In the data rows, the value 50 means zero.
Here is a table of points, one per row:
array([32, 46, 38, 58, 30, 42, 43, 54, 52, 66, 32, 57, 40, 51, 56, 47, 44, 70, 43, 43, 51, 55, 47, 46, 71, 57, 53, 53, 47, 47, 50, 42, 40, 45, 40, 63, 39, 60, 46, 42, 51, 53])
array([47, 55, 24, 49, 57, 61, 52, 57, 44, 47, 62, 48, 15, 50, 48, 57, 60, 53, 24, 61, 11, 57, 54, 53, 51, 50, 47, 56, 61, 47, 45, 50, 59, 55, 52, 47, 42, 50, 41, 52, 51, 52])
array([42, 50, 70, 49, 50, 56, 40, 62, 53, 49, 71, 59, 62, 29, 38, 35, 41, 30, 36, 38, 58, 26, 58, 64, 49, 35, 46, 31, 52, 39, 54, 63, 50, 50, 53, 69, 40, 45, 52, 59, 56, 39])
array([49, 60, 50, 58, 58, 57, 37, 53, 55, 39, 64, 48, 41, 45, 58, 63, 52, 76, 39, 61, 46, 52, 71, 54, 43, 57, 49, 58, 46, 52, 85, 65, 41, 63, 56, 56, 59, 67, 61, 57, 52, 57])
array([46, 37, 58, 65, 60, 33, 46, 38, 55, 43, 68, 51, 57, 44, 37, 68, 52, 51, 59, 40, 38, 56, 58, 59, 38, 32, 41, 38, 49, 43, 48, 55, 52, 51, 49, 60, 43, 37, 49, 68, 53, 38])
array([48, 57, 50, 50, 37, 41, 42, 69, 49, 40, 45, 44, 61, 64, 60, 51, 51, 41, 43, 53, 49, 49, 15, 30, 49, 50, 53, 59, 50, 66, 53, 58, 44, 54, 64, 20, 99, 50, 59, 52, 49, 47])
array([49, 54, 49, 52, 60, 64, 47, 50, 46, 41, 45, 29, 42, 47, 62, 59, 51, 50, 63, 55, 52, 52, 67, 44, 45, 71, 42, 53, 51, 46, 43, 54, 44, 63, 49, 46, 57, 74, 49, 56, 52, 59])
array([54, 42, 50, 45, 57, 45, 63, 50, 35, 56, 40, 52, 61, 47, 49, 41, 41, 42, 60, 53, 48, 35, 39, 62, 60, 42, 54, 51, 59, 52, 37, 42, 54, 36, 67, 39, 46, 46, 39, 54, 62, 52])
array([43, 68, 44, 54, 43, 47, 41, 57, 37, 70, 31, 50, 52, 55, 66, 58, 55, 61, 40, 59, 29, 51, 53, 52, 57, 46, 36, 42, 46, 42, 61, 50, 41, 50, 42, 62, 33, 51, 42, 37, 46, 72])
array([36, 55, 56, 38, 38, 38, 46, 31, 49, 39, 39, 38, 45, 48, 60, 50, 41, 49, 52, 60, 77, 50, 25, 46, 50, 47, 63, 65, 47, 62, 60, 47, 40, 55, 48, 30, 44, 48, 53, 51, 29, 53])
array([58, 58, 72, 54, 51, 40, 44, 51, 61, 73, 69, 55, 51, 49, 47, 48, 54, 55, 59, 50, 63, 58, 39, 58, 35, 44, 48, 40, 53, 55, 42, 66, 99, 33, 45, 48, 37, 34, 61, 51, 52, 38])
array([58, 46, 52, 44, 59, 44, 65, 34, 45, 60, 40, 53, 39, 30, 54, 38, 41, 43, 57, 42, 49, 30, 39, 43, 44, 44, 71, 44, 40, 47, 40, 56, 63, 51, 52, 42, 51, 48, 20, 42, 49, 54])
array([50, 42, 25, 46, 64, 40, 68, 27, 66, 47, 53, 69, 45, 53, 44, 49, 35, 50, 58, 43, 54, 29, 43, 36, 61, 52, 58, 43, 51, 48, 42, 26, 50, 61, 44, 47, 50, 37, 54, 57, 54, 48])
array([52, 46, 57, 44, 51, 48, 47, 51, 57, 51, 59, 34, 59, 37, 18, 32, 55, 46, 89, 29, 45, 59, 59, 64, 42, 48, 42, 32, 61, 40, 58, 46, 61, 48, 54, 81, 44, 45, 56, 62, 49, 40])
array([53, 48, 54, 48, 59, 56, 43, 56, 51, 47, 58, 36, 45, 50, 50, 42, 60, 67, 33, 57, 51, 57, 72, 39, 37, 49, 80, 79, 42, 53, 48, 51, 48, 69, 52, 56, 56, 70, 44, 53, 54, 60])
array([79, 58, 69, 25, 9, 46, 48, 49, 70, 28, 62, 61, 59, 50, 26, 51, 49, 50, 65, 62, 64, 57, 55, 56, 48, 43, 30, 41, 41, 55, 60, 59, 55, 30, 46, 41, 54, 46, 51, 50, 55, 43])
array([34, 43, 29, 55, 49, 41, 52, 54, 47, 48, 24, 41, 48, 57, 67, 45, 57, 56, 31, 40, 43, 50, 61, 53, 53, 61, 40, 48, 45, 37, 56, 43, 33, 43, 49, 56, 29, 50, 35, 45, 60, 49])
array([41, 43, 38, 58, 33, 47, 32, 44, 34, 75, 29, 24, 47, 72, 58, 51, 46, 51, 34, 50, 38, 54, 49, 54, 53, 66, 34, 57, 51, 27, 45, 38, 53, 51, 43, 56, 40, 67, 76, 45, 61, 60])
array([73, 53, 65, 41, 45, 56, 79, 37, 54, 53, 55, 51, 51, 59, 54, 73, 43, 46, 59, 66, 57, 68, 33, 56, 50, 53, 56, 49, 68, 61, 47, 64, 45, 51, 43, 52, 50, 45, 53, 67, 37, 33])
array([46, 42, 63, 49, 53, 50, 66, 54, 49, 53, 41, 60, 56, 58, 39, 44, 47, 59, 40, 49, 65, 41, 41, 48, 53, 53, 67, 21, 47, 52, 35, 49, 40, 41, 49, 35, 51, 35, 63, 41, 51, 56])
array([55, 56, 48, 59, 37, 50, 52, 47, 32, 41, 42, 40, 52, 53, 54, 54, 56, 44, 43, 53, 82, 61, 40, 23, 75, 53, 58, 58, 32, 60, 47, 61, 46, 49, 68, 54, 59, 45, 51, 41, 49, 48])
array([53, 49, 51, 54, 57, 54, 43, 67, 58, 56, 77, 48, 48, 56, 66, 65, 67, 46, 48, 53, 52, 52, 61, 49, 46, 71, 48, 58, 43, 52, 48, 35, 21, 48, 54, 31, 45, 56, 25, 50, 46, 61])
array([61, 57, 43, 57, 41, 51, 44, 54, 46, 37, 44, 66, 47, 54, 61, 38, 62, 29, 50, 64, 44, 40, 33, 40, 50, 49, 54, 49, 40, 76, 61, 57, 43, 59, 32, 29, 52, 55, 66, 58, 40, 58])
array([52, 39, 46, 30, 59, 60, 53, 38, 46, 57, 35, 55, 59, 49, 57, 48, 47, 39, 58, 57, 51, 49, 55, 35, 52, 40, 58, 39, 62, 53, 31, 51, 43, 44, 54, 46, 60, 48, 53, 26, 40, 44])
array([38, 34, 55, 52, 61, 68, 49, 61, 43, 39, 53, 62, 63, 59, 39, 51, 50, 43, 63, 33, 40, 42, 52, 63, 51, 35, 33, 84, 59, 39, 52, 45, 65, 44, 43, 77, 40, 42, 56, 32, 44, 44])
array([41, 53, 38, 52, 70, 67, 58, 52, 66, 54, 61, 49, 69, 26, 35, 57, 50, 44, 60, 42, 50, 66, 67, 71, 42, 43, 47, 49, 46, 40, 59, 28, 55, 46, 55, 59, 47, 36, 56, 52, 58, 38])
array([61, 62, 53, 64, 61, 47, 50, 52, 49, 44, 50, 71, 38, 59, 48, 38, 46, 57, 41, 36, 43, 55, 64, 51, 46, 61, 43, 53, 61, 59, 45, 49, 38, 61, 47, 48, 52, 63, 41, 50, 50, 55])
Along one direction, these points spread out more than along any other. Take the direction at right angles to it along which they spread out most. Then take the direction at right angles to both along which they spread out most. Go by this last direction. How far along it is each point below, from 0 to 99? 50 is the average, and the first point above lies past it. One standard deviation of the points above along it is 16.
array([36, 55, 56, 38, 38, 38, 46, 31, 49, 39, 39, 38, 45, 48, 60, 50, 41, 49, 52, 60, 77, 50, 25, 46, 50, 47, 63, 65, 47, 62, 60, 47, 40, 55, 48, 30, 44, 48, 53, 51, 29, 53]) 53
array([61, 62, 53, 64, 61, 47, 50, 52, 49, 44, 50, 71, 38, 59, 48, 38, 46, 57, 41, 36, 43, 55, 64, 51, 46, 61, 43, 53, 61, 59, 45, 49, 38, 61, 47, 48, 52, 63, 41, 50, 50, 55]) 42
array([43, 68, 44, 54, 43, 47, 41, 57, 37, 70, 31, 50, 52, 55, 66, 58, 55, 61, 40, 59, 29, 51, 53, 52, 57, 46, 36, 42, 46, 42, 61, 50, 41, 50, 42, 62, 33, 51, 42, 37, 46, 72]) 59
array([46, 42, 63, 49, 53, 50, 66, 54, 49, 53, 41, 60, 56, 58, 39, 44, 47, 59, 40, 49, 65, 41, 41, 48, 53, 53, 67, 21, 47, 52, 35, 49, 40, 41, 49, 35, 51, 35, 63, 41, 51, 56]) 69
array([53, 49, 51, 54, 57, 54, 43, 67, 58, 56, 77, 48, 48, 56, 66, 65, 67, 46, 48, 53, 52, 52, 61, 49, 46, 71, 48, 58, 43, 52, 48, 35, 21, 48, 54, 31, 45, 56, 25, 50, 46, 61]) 32
array([41, 43, 38, 58, 33, 47, 32, 44, 34, 75, 29, 24, 47, 72, 58, 51, 46, 51, 34, 50, 38, 54, 49, 54, 53, 66, 34, 57, 51, 27, 45, 38, 53, 51, 43, 56, 40, 67, 76, 45, 61, 60]) 66
array([50, 42, 25, 46, 64, 40, 68, 27, 66, 47, 53, 69, 45, 53, 44, 49, 35, 50, 58, 43, 54, 29, 43, 36, 61, 52, 58, 43, 51, 48, 42, 26, 50, 61, 44, 47, 50, 37, 54, 57, 54, 48]) 74
array([49, 60, 50, 58, 58, 57, 37, 53, 55, 39, 64, 48, 41, 45, 58, 63, 52, 76, 39, 61, 46, 52, 71, 54, 43, 57, 49, 58, 46, 52, 85, 65, 41, 63, 56, 56, 59, 67, 61, 57, 52, 57]) 12
array([58, 58, 72, 54, 51, 40, 44, 51, 61, 73, 69, 55, 51, 49, 47, 48, 54, 55, 59, 50, 63, 58, 39, 58, 35, 44, 48, 40, 53, 55, 42, 66, 99, 33, 45, 48, 37, 34, 61, 51, 52, 38]) 46
array([52, 46, 57, 44, 51, 48, 47, 51, 57, 51, 59, 34, 59, 37, 18, 32, 55, 46, 89, 29, 45, 59, 59, 64, 42, 48, 42, 32, 61, 40, 58, 46, 61, 48, 54, 81, 44, 45, 56, 62, 49, 40]) 47
